(in the rows, 128 means zero)
A: several groups of rows, each row roughly a mix of its group's hidden directions
A (105 x 18)
[[162 144 141 142 150 173 133 158 162 134 153 118 154 169 148 114 161 108]
 [128 166  86 157  92 100 148 151  95 136 161 148 117 105 106 117 154 123]
 [128 106 193 117 153 163 117 151 171 142 151 121 158 138 126 106 120 139]
 [125  96 171 104 127 121  85 111 144 150 136  93 136 101  81 114 104 144]
 [123 177 156 133 127 104 117 167 114 140 171 165 144 113  98 102 140 106]
 [139 120 115 141 135 127 142 157 124 116 120 114 110 175 183 130 190 113]
 [143 124  80 154 103 106 147 146  86 122 100 149  90 112 155 109 150 147]
 [120 181  76 131 111  93 154 122  81 133 142 147 122 100 122 127 137 122]
 [120 143 156 115 128  77 120 179 107 119 140 176 119 104 119  96 144 131]
 [126 126 134 122 115  99 123 133 102 117 105 183 114  77 102 109  85 148]
 [122 141 169 139 138 125 117 193 144 141 149 155 137 116 128  80 148 153]
 [107 107 119 119 123 102 108  88  95 120  68 127  96 109 138 144  96 145]
 [130 123 115  94 148 124 109  63 107 130  77 101 122 119 140 144  96 127]
 [164 144 132 122 125 143  93  86 110 169 139  93 144 105  88 108 109 110]
 [154 154  91 121 139 108 130 127  85 132  84 149 108  97 161  92 132 147]
 [163 113 133 153 115 134  88 117 116 126 114  95 109 175 126 145 158  79]
 [113 116 136 104 107 106 124 105 140 133 164 116 144  93  59 144  94 131]
 [160 166  99 124 124 112 108  87  70 144 106 127 118 109 120 122 118  94]
 [120 110  92 125 104 118 136  70 103 111 104 113 109 131 118 178 102 109]
 [151 134 154 145 127 144 127 176 155 136 180 124 147 157 117 112 172 104]
 [127  58 180 100 131 123  99 117 146 125 120  88 119 139 121 134 125 130]
 [ 94 150  87 171  89 109 157 132  97 114 132 159 103 133 128 158 133 118]
 [178 121 100 136 124 174 122  83 130 154 128  74 138 139 122 128 128 111]
 [119  87 186 103 149 113  99 127 113 111  84 137 108 145 159 129 120 116]
 [138 124 131 120 152 161 107  79 136 136 105  76 136 169 153 152 129 100]
 [119  99 107 114 149 152 141  91 142 113  73 113 120 134 171 147 102 159]
 [110  63 161 105 134 120 123 133 166  97 121 104 120 160 135 160 136 133]
 [116 177  98 155 108 123 162 158 118 133 161 176 136 100 111 114 125 139]
 [110 107 185  90 156 139  99  89 136 136 116 103 144 138 126 142  95 113]
 [142  91 200 121 153 157  99 151 156 132 121 124 138 151 141 106 126 126]
 [171 125 101 165  90 152 130 105  99 155 151  96 122 136 106 131 141  91]
 [176  63 149 116 119 134 112 114 102 142 105  93 106 123 139 103 134 128]
 [131 150 113 103 112 101 125 102 127 135 176 106 148 107  65 146 123 104]
 [121  87 180  90 142 103  81 104 122 121  98 107 117 133 120 137 110 116]
 [ 98  76 111 110 120 126 152  94 143 110 102 114 115 112 134 159  94 168]
 [145 141 138 127 163 156 135 156 160 111 128 130 143 182 173 130 164 106]
 [122 169  92 148 113 112 156 144  97 119 122 191 118  95 130 116 113 140]
 [138  65 162  83 140 123 113 101 142 104  97 116 121 129 123 147  97 129]
 [148 114 108 101 143 101 113 109  94 127  69 115 100 107 164 105 131 151]
 [136 182  97 156 115 105 132 160 105 126 153 145 122 143 128 126 176  94]
 [116  45 168 127 111 136 146 142 141 104 121 138 110 142 140 144 116 140]
 [112 122  97 116 124 132 143  70 119 132 131  73 127 153 139 175 132 106]
 [109 134 201  91 153 100  90 137 121 138 139 137 142 119 111 108 119 113]
 [182 151 106 101 154 134 120 104  95 143  91 132 130 100 150  88 117 130]
 [ 92 151 134 132 111  95 118 129  97 149 135 154 123  72  97 106 100 156]
 [128 136  77 113 141 153 171  80 132 110 111 120 137 144 158 167 110 121]
 [158  80 129  97 144 138 130  92 110 119  73 119 113 119 162 120 103 140]
 [ 64 167 113 139 136 109 148 155 155 103 132 167 133 132 136 153 126 152]
 [172  87 108 153  93 172 167 120 138 118 152 129 130 143 111 147 120 106]
 [121 175  89 151 113 125 146 120  90 145 121 165 124  82 122 108 102 147]
 [169 122 136 147  94 115 106 136  88 156 159 107 116 124  96 104 158  93]
 [146 125 148 122 165 148 137 157 138 100  91 170 126 157 185 117 134 122]
 [139 182  74 163 106 148 153 108 110 134 148 140 138 131 113 147 122  98]
 [137 168 135 155 136 144 124 181 147 154 165 133 146 132 129  88 166 137]
 [147 186  87 145 114 112 125 111  71 145 121 147 119 104 121 114 127 106]
 [ 99 154 112 190 115 165 132 146 159 143 152 111 133 163 133 145 152 133]
 [157 162 116 134 125 105 129 185 127 133 157 154 134 106 111  83 164 135]
 [104 114 116 123 126 148 145 107 166 142 168  63 147 150 120 158 145 134]
 [146 132 137 140 157 161 131 147 145 112 106 132 128 185 184 133 156 105]
 [145 112 177 108 171 153  98 129 155 119 103 116 139 170 159 127 134 108]
 [152 112 100 124 110  84 147 177 119  99 125 162 104 106 127 108 158 149]
 [143 153 117 135 125 130  86  89 108 168 135  65 131 135 109 126 147 104]
 [128 168  82 159  92 100 147 141  90 139 157 147 117 105 105 121 147 121]
 [118 103 131 161 129 151 136 146 119 126  77 154 101 130 182 109 120 166]
 [130 175 127 172 111 131  94 144 117 171 158 110 133 118  98  99 151 123]
 [155 143 126 103 147 117  95  88  79 155  89 106 118 107 145 100 122 119]
 [125 175  80 154  99 100 152 147  98 133 163 145 122 114 113 125 159 117]
 [127  85 140  96 141 145 117  75 152 122 111  82 134 142 124 162 100 126]
 [140 154 114 107 123  67 114 134  72 122 113 154 107  97 121 109 139 115]
 [113 127 117  81 162 109 173 129 123 102 119 133 130 146 188 141 153 127]
 [ 96  99 164  94 144  95  84 101 116 131  95  89 110 131 138 138 127 134]
 [120  60 143 112 137 137 137 129 160 105 112  95 115 162 160 152 144 141]
 [109  84 115 112 127 137 146  86 149  95 101 115 122 147 135 183  99 129]
 [126  88 114 124 133 148 127  76 118 128  77  90 108 139 161 149 109 140]
 [101  78 159  93 149 136 136 117 169  97 108 126 134 143 139 160  99 145]
 [103  83 166 111 130 128 118 112 126 128  95 143 119  94 125 119  74 166]
 [152 153 144 153 156 190 132 149 150 143 118 154 150 139 161  94 117 137]
 [128  72 144 105 141 149 132 106 166 103 114  93 130 166 144 166 126 121]
 [115 190 130 149 136 120 107 130  81 154 107 163 123 103 140  96 114 128]
 [115 140 108 148  85 101 150 156 127 130 186 141 130 108  78 132 144 129]
 [153 119 166 132 123 124  93 170 151 144 151 133 139 103  84  83 132 146]
 [106  54 150 126 124 126 127 137 154 102 101 112 104 154 150 152 133 150]
 [ 93  85 123  96 134 121 178 117 141  90 117 139 122 138 159 166 114 145]
 [106 125 104 137 115 145 117  61 128 140 117  83 129 133 108 171  98 123]
 [174 111 116 149  86 125 118 118  99 147 158  97 117 132  91 127 151  88]
 [125 184 106 173 106 127 115 144 110 166 164 117 132 122 108 108 159 120]
 [135 177  89 132 107 122 138 108 123 144 170 125 150 100  73 134 116 116]
 [126 111 171 133 133 154 136 173 186 115 168 141 152 151 113 128 136 128]
 [104 158 104 151  92  74 120 140  89 122 135 155 103 106  96 136 136 120]
 [112 133 100 140 134 165 142  87 148 131 127  82 137 171 153 172 134 116]
 [115 124 185 119 170 145 105 146 139 122  89 155 132 142 171 107 113 141]
 [ 92 176 130 116 158 114 140 168 160 109 134 177 149 118 134 122 124 153]
 [154 104  91 115 101  76 118 112  87 114 105 109  89 115 118 137 150 117]
 [115  63 180 137 115 145 110 140 152 132 118 129 120 115 113 117  97 163]
 [110 160 136 119 123  82 143 161  82 131 147 177 121  98 131 100 141 125]
 [115 117 146  97 160 163 138 102 181 110 123 125 161 143 129 159  88 132]
 [173 163 138 145 118 148 120 134 104 164 169 131 148 120  99  95 135  90]
 [121  77 113  95 108  98 146  84 112 103 120 108 110 126 115 172 112 115]
 [164 157 140 144 159 188 123 141 161 139 132 131 158 160 149 109 136 112]
 [131 125 113 144  89  85  93 109  79 146 124 103  97 108  93 128 140 114]
 [166 154  74 147 108 123 168 161 119 108 146 166 124 127 128 121 155 116]
 [142 108 155  91 161 142  98  80 119 139  83 100 131 125 148 120  97 127]
 [128  67 135 134 109 139 113  95 138 133 123  64 113 154 122 158 135 122]
 [140 163 133 136 123 107 129 178 116 150 167 150 136  98 112  78 157 138]
 [123 152  71 144  89  98 164 127  95 131 163 129 118 112 109 141 150 117]]

which group is each row in? (one row of each group first)
[128 101 130  93 133 125 111  72 141 116 120  84 134 143 106 174 108 103]
C
[152  93 175 102 132 113 110 172 156 127 149 134 137 106  99  90 135 147]
F
[134  92 178 133 139 160 133 173 176 124 155 130 144 155 135 115 143 134]
Z

[136 136  57 144 100 143 155  90 137 135 144  91 132 121 106 155 127 136]
Z
[115  72 175 116 105 121 126 141 137 141 160 124 129  96  88 112 108 155]
Z
[128 172  88 137 117 102 155 131  77 123 119 179 114 101 139 118 124 123]
F
[155 147 128 159 144 161 104 124  98 151  77 135 114 134 174  93 127 130]
Z
[ 96 110 128 135 118 103 159 183 151  90 131 175 115 126 137 134 138 160]
C
[116 124 100  95 141  89 152 137 129  80  91 172 114 110 146 140 116 152]
C
[116  79 109  92 109 108 155  89 134 112 145  88 125 126 107 170 121 128]
F
[109 117 141 114 141 153 165 133 176  93 139 167 155 141 125 160  90 131]
C
[101 142 109 142 123 138 181 167 164 105 158 173 144 127 129 139 125 152]
Z
[129  99 151 130 101  96 109 159 146 124 174 102 124 139  81 136 166 113]
C
[138 158 101 106 121 112 121  92 136 132 164  95 151 124  73 157 126  96]
Z
